In the rows, zero is written as 128.
A: 3 groups of rows, each row roughly a mix of its group's hidden directions:
A (173 x 16):
[[155 126 132  62  77 151 135 144 150 137 179 152 139 143 161 159]
 [136 120  96 201 143 130 151  90 107 136  73  80 128 125 118 119]
 [115 159  92 107  74 122 145 105 154 172 105 108  98  85  87 141]
 [108 129 163 131 116 137  89 189 150 142 125 140  52 110 103 124]
 [106 117 148 152  88  88 109  59 126  93 174 130  93 138 114 124]
 [120 139 182 175 162 110 139 162  99  77 161 129 166 135 153 135]
 [126 175 101 133 107 136 160 126  91 131  86 129 109  76  93 181]
 [ 87 126 147 145  79  91 109  71 124  81 157 119  93 123 115 106]
 [117 104 127 214 127 113 135 106 135 138  91  77 132 108  98 106]
 [102 110 142 194 147  88 119 111 134 121  88  84 138  97  90 101]
 [ 91 115 127 198 137 106 125 127 145 140  94  91 130  90  74 106]
 [124 163 135 140  79 114 160 112  88 114 124 140  88  64 101 162]
 [121 115 153 125 190 134 115 169 183 102 129 126 180 167 143 125]
 [119 179 137 139  91 127 158 143  94 115  95 128 101  53 101 132]
 [120 152 163 129 120 163  94 154 124 139  87 121  52  86 111 124]
 [138 139 129 124 181 171 132 179 111 164  66 133 151 127 121 163]
 [116 121 184 165 156 102 118 157 102  83 180 143 147 159 152 117]
 [141 108 156 177 143 119 151 143 121 101 197 122 167 176 152 127]
 [122  88  99 167 132 113 162  79 137 115 153 133 194 165 142 116]
 [145 111  84 121 131 109 166  74 125 126 155 127 199 162 149 127]
 [118 155 158  72 101 125 126 158 158 105 204 149 147 133 143 128]
 [136 122 190 138 134 145  96 196 126 139 103 122  74 103 108 125]
 [127  89 144 182 140 111 152 112 105  88 168 137 169 184 143 135]
 [102 158 152 143  70 128 154 104  80 111 110 138 104  76 105 159]
 [112 140 132 145 101  82 129  84 148  85 199 130  91 128 103 138]
 [127 157 105 100  73 115 123  85  96 133  95 150  79  88 104 147]
 [130 122 110 174 165 129 172  83  91 124  79  84 156 115 111 122]
 [119 133 187 130 125 152  70 174 131 128 125 132  63 105 125 110]
 [151 151 136  40 124 145 114 122 118 110 160 164 141 157 165 147]
 [155 127  89 156 178 136 176 122 116 128  75 100 167 120 121 165]
 [143 173  88  76 120 124 168 156 148 169  99 126 109  84 111 142]
 [112  82 142 184 180 146  85 143 127 100 133 129 143 177 135 105]
 [ 83 128 137 121  90 105  97  62 152 122 158 126  73 111 107 131]
 [146 146 148  54 123 158 112 143 135 127 163 180 109 147 167 151]
 [132 144 119  79 105 143 116 145 148 163  69 102 100  71  98 115]
 [154 109  98 142 135 118 178  73 120 131 133 110 206 142 144 120]
 [101 130  94  96  81  95 117  80 154 113 177 132  85 130 102 144]
 [ 98 113 162  86 119 131  79 164 167 118 160 170 109 145 112  88]
 [ 92 170 122 109  90 127 125 111  90 104  74 137  92  82 104 150]
 [ 90 174 136 104 105 134 105  94  93 102  71 153  92 102 118 148]
 [117 105 174 174 178 141 100 163 127  95 142 124 150 140 152  77]
 [136 130  99 192 163 114 167  98 103 106  84  86 154 124 109 120]
 [135 112 121 220 149 104 153 106 115 116  99  89 144 125 107 106]
 [132 115  95 186 163 135 136  99  98 152  59  89 124 128 118 124]
 [ 98 161 102 118  87 137 122  96  87 140  81 121  80  83 103 138]
 [115 127 134 184 185 126 129 104 114 108  65 101 146 118  86 114]
 [ 89 116 135 203 140  90 119 147 137 136  98  89 119  97  92 108]
 [120  87 120  90 158 142  97 131 172 136 146 130 164 191 167 110]
 [146 148 128  41 115 169 124 111 127 131 159 148 129 156 175 132]
 [ 86 129 133 184 122 119 101 111 137 150  82  98 105  84  77 119]
 [114  89 130 201 154  99 126 137 152 133  90 110 133 101  78 106]
 [157 136 134  46 122 171 126 117 135 134 162 170 132 150 163 144]
 [131 134 195 149 109 134  99 178 122 142 142 124  59 114 107 142]
 [145 141 147 115 161 173 135 186 119 149  80 135 164 117 171  95]
 [105 135 122 140  86  80 122  85 151 101 173 120  84 114  77 133]
 [124 125 144  43 119 156  89 151 154 154 156 166 119 141 147 133]
 [144 122  93 131 126 127 172  62 123 120 127 117 205 127 156 124]
 [135 114  69 135 132 120 161  58 130 133 137 122 189 158 140 125]
 [104 126 123 189 153 104 134 102 112 120  73  85 141  96  83 122]
 [138 167 164 109 124 132 103 192 125 144 132 139  70  99 119 174]
 [150 143 142 118 162 169 146 198 116 160  75 137 160 107 139 126]
 [121 109 132 152 143 128 106 115 133 102 207 149 143 188 165 110]
 [129  84 157 156 146 110 105 133 145 103 161 114 160 188 144  73]
 [163 145 137  50 133 155 131 132 119 133 152 161 149 142 166 178]
 [147 110 102 124 179 137 118 158 183 146 153 106 164 177 144  92]
 [157 146 129 118 161 160 152 191 118 136  70 140 183 126 139 137]
 [127  97 166 144 175 117 111 156 100  76 143 171 152 165 163 134]
 [157 135 117  55 123 139 130 153 126 118 173 170 135 169 172 140]
 [124 140 132 104 174 170 144 198 123 134  80 135 166 121 147 153]
 [114 118 189 195 148 141  97 123 103  90 162 120 129 149 148 104]
 [128 175  83  67 105 118 140 140 149 160 111 141 104  90 114 171]
 [137 148 128  44 112 163 111 129 133 144 160 169 105 144 168 140]
 [130 120  95 210 131 126 159 101 108 131  88  76 127 130 118 109]
 [144 167  95 113 113 161 149  95  82 158  87 143 110  93 153 170]
 [ 92 129 184 102 117 119 100 169 157 107 179 165 103 128 123  97]
 [148 113  88 125 133 125 159  60 122 131 129 107 200 144 147 103]
 [151 108  87 185 179 117 139 129 120 123  60 116 144 133 102 141]
 [ 94 117 155 189 133 103 122 109 152 113 102  77 142  96  88  93]
 [140  98 190 171 148 136 103 160 115  98 180 124 137 166 152 118]
 [120  91 154 211 124 108 152 119 136 114 111  81 145 117 100 100]
 [107 184 122 124  75 123 140  91 105 102 123 129  86  71 138 108]
 [146 148 103 163  77 123 168 100  89 155 128 112 103  80  93 150]
 [120 164  90  55 115 138 108 131 142 148  84 143  90  89 119 141]
 [167 134 102 178 153 124 163  84  90 136  87 101 155 114 129 166]
 [129 136 170 104 137 136  76 197 127 138 118 140  65 114 115 137]
 [148 176 104  62 107 142 135 110  97 130 165 146 125 143 178 156]
 [146 142 119  44 108 136 115 139 112 122 160 168 112 158 174 145]
 [107 101 118 214 130 108 142 138 148 122 111  94 132 121  86  86]
 [ 89 135 128 108  95  99  96  65 150  99 174 138  80 139 121 125]
 [106 123 101 160 183 101 135  89 102 110 136 129 175 173 132  85]
 [128 178 125 117  80 116 135 111  86 114  91 153  86  79  96 142]
 [120 191  91  77 124 121 141 142 153 165 108 126 111  69 120 120]
 [ 99 102 121 206 136  94 119 150 145 121  98  99 120 118  85  92]
 [ 99  80 159 133 168 156  87 140 148 150 110 102 149 154 165  83]
 [141 147  84 122 130 127 169  63 123 123 133 119 200 120 160 132]
 [148 123 113 218 119 141 183 101 118 130 124  90 122 133 139 112]
 [155 161 109  55 116 152 143 136 121 128 169 166 133 143 166 165]
 [122 142 155  36  94 149 113 113 139 118 173 155 136 131 143 129]
 [125  93  95 155 142 112 164  69 123 118 125 124 196 156 136 100]
 [109 111 179 113 179 142 102 167 177 127 147 149 157 175 122 133]
 [154  94 128 162 157 129 144 116 114 107 177 141 172 192 161 143]
 [110 112 109 113  74  96 122  70 135 113 195 129  90 135 132 124]
 [ 98 152 117 142  86 119 136  98  82 123 105 119  78  78  90 159]
 [109  99 185 200 118 111 133 138 114  87 167 116 150 152 125 133]
 [125 174 100  66  96 127 146 125 125 130  79 118 115  76 113 161]
 [117  75 182 159 146 123  98 178 138 104 156 158 116 157 138 102]
 [137 133 141 123 165 172 138 163 101 155  60 143 164 127 133 175]
 [119 185  96 125  80 136 155  99  87 127 108 128  92  76 118 143]
 [ 89 114  90 151 140  90 163  87 125  94 126 127 192 151 124 101]
 [127 124 149 129 164 122 130 162 194 104 183 127 169 170 132 108]
 [147 153 126  44 124 155 139 128 121 128 173 158 136 149 175 142]
 [119 176 119 125  82 129 138  87  95 130  87 142  93  79  97 159]
 [129 112  76 143 132 117 166  60 127 125 140 117 187 162 137 108]
 [139 140 126 174 169 118 138  91  84 125  63  82 141 118 134 153]
 [156 112 155 125 160 155 124 189 108 163  62 134 152 110 142 110]
 [107 152 119 123 112  90 109  84 158  91 192 138  86 151  99 127]
 [117 164  95  77  86 112 144  87 122 147  81 112 119  82 101 131]
 [164 120 115 122 164 162 156 196 123 172  94 126 173 126 131 143]
 [139  94 111 170 171 123 123 132 180 146 158  76 157 160 126  97]
 [148 102  90 134 120 139 164  66 145 142 138 103 187 140 146  86]
 [176 144 132 132 150 160 170 178 108 161  87 144 168 107 132 158]
 [133 170 108 153  88 121 153 127  86 127 103 105  92  62 110  98]
 [ 80 122 116 122 112 102  97  66 155  96 178 113  86 142 134 122]
 [139 170 107 140  87 125 171 108  70 118 119 138 101  80 119 169]
 [147 143 132  41 130 151 106 139 127 139 155 172 121 149 168 151]
 [114 107 168 138 128 146  71 181 135 132 105 137  60 126 101 135]
 [147  96  69 119 125 129 156  62 132 133 125 124 186 160 140 131]
 [127  72 144 123 152 133  97 112 167 162 186 127 129 179 153 111]
 [109 116 137 198 137  94 128 127 131 122  76  98 128  84  81 143]
 [107 155  55  77 105 116 169 136 173 144 118 124 128 111 110 113]
 [139 144 189 137 113 144  89 179 127 144 159 120  61 120 120 136]
 [137 109 102 147 117 116 171  67 123 111 153 118 201 152 149 130]
 [145  82 105 119 189 139  97 167 157 172 108 102 139 155 136 104]
 [119 145 104 145  93  86 125  89 151 103 185 103  86 117 109  86]
 [140 128  95 190 161 139 157  91 108 146  77  84 153 118 108 134]
 [142  96 141  79 111 129 132 177 167 114 187 171 148 156 135 117]
 [153 136 113 111 157 159 141 193 121 156  62 131 173 130 116 132]
 [121 124 169  48 109 152  76 140 149 155 151 147 122 139 152 135]
 [112 146 153  64  87 145 124 159 159 133 196 150 124 129 148 130]
 [ 95  91 171 188 155 104 106 143 118  93 156 135 148 162 127  94]
 [149 117 118 186 161 132 170  91 100 117  80  82 161 127 121 133]
 [106 117 164  93  68 147 113 139 147 135 193 146 102 142 142  92]
 [ 97 102 126 187 137 111 120 109 133 140  75  92 128  93  75 107]
 [103 111 115 189 133 104 125  98 110 132  71  74 127 108  95 104]
 [164 166  96 145  91 131 175 122  76 134  89 129 130  84 112 153]
 [153 123 109 117 168 164 148 194 131 155  84 115 180 128 148 121]
 [147 102  83 146 132 117 182  87 137 131 156 124 192 166 142 128]
 [153 103 135 148 175 131 140 172 182 137 157 109 184 163 128 114]
 [149 103 105 151 129 114 172  64 110 123 143 120 196 158 144 130]
 [134 107 114 205 180 115 140 121 122 112  79 110 147 131  90 109]
 [151 164  91  87 118 132 147  88 113 178  76 114 109  92 107 135]
 [155 105 135 135 165 121 150 156 185 127 200 124 161 152 154 128]
 [138 113 180 182 140 135 138 138 111  82 178 114 169 152 162 125]
 [138  91 123 201 165 111 157 127 102 125  78  92 152 129 108 129]
 [101 106 116 201 143  93 132 131 140 130 102  85 141 109  85  90]
 [129 110 168  73  99 143  97 153 163 129 179 183 120 140 127 123]
 [131  91 141 113 177 137 105 149 176 135 167 131 159 186 160 111]
 [117 143 181 119 152 131  72 194 119 127 117 135  76 108 119 116]
 [124 157 122 192 157 105 134 101  94 117  77  78 144 109 115 148]
 [177 124 125 132 165 155 135 183 113 167  71 127 165 128 139 104]
 [126 133 155  67 101 124 104 153 162 114 197 157 133 149 151 107]
 [ 99 117 136 207 130 108 120 108 124 137  88  80 122 102  92 104]
 [137 129  87 117 125  97 187 103 133 117 152 126 208 140 144 145]
 [116 122 141 189 139 116 155 141 124  87 193 133 156 174 145 149]
 [113 130 160  57 103 130 102 167 141 136 173 179 105 122 138 143]
 [147 139 125 124 169 173 158 190 129 158  84 124 174 112 144 147]
 [149 109  66 115 145 121 162  77 131 139 125 119 196 156 140 121]
 [102  87 157  80  94 143  89 152 157 141 156 161 100 145 120  86]
 [124  95 161 218 156 136 142 109 104  98 133 133 155 153 142 128]
 [116 149 121 148  70 106 127  82  82 119 122 119  73  88 108 109]
 [160 106  94 116 121 124 170  86 139 129 160 119 203 150 159 122]
 [137 119 168  93 128 128 152 187 164 111 192 159 154 133 143 143]
 [101 131 168  76 116 136 119 150 154  93 182 176 142 129  94 108]]

which group is each row in? (one row of each group first):
[126 133  65 128 138 114 166  58 114 120 117 128 184 146 136 143]
<92>
[141 174 122 129  68 123 158 105  77 116 115 143  98  71 135 120]
<120>
[145 149 117  43 119 149 128 137 118 132 166 168 119 151 173 146]
<15>

[117 172  83  76 117 117 127 125 135 166  82 133  91  89  97 145]
<92>
[106 136 149  91  75 154  93 148 155 150 186 158  94 141 136 107]
<15>
[164 129 135 136 181 165 125 176  95 156  81 138 163 159 148 115]
<120>
[167 109 137 137 153 151 168 210 125 173 144 123 156 115 133 125]
<120>
[121 176  97  96  82 118 129  97 103 120 120 142  68  77 134 120]
<120>
[142 156  93 158 200 134 156 118 114 122  69 103 147 118 128 156]
<15>
[ 90 133 126  96 107 114  83  70 142 113 158 137  69 129 152 102]
<120>
[122  96 188 110 121 136 125 157 163  98 177 185 122 136 111 101]
<15>
[143 135  78 102 124 120 169  81 127 114 131 123 205 130 154 151]
<92>
[133 149 144 118 171 172 159 197 122 140  96 139 165 110 144 162]
<120>
[155 131  80 188 160  83 148 134 109  88  89 105 146 145 127 135]
<15>
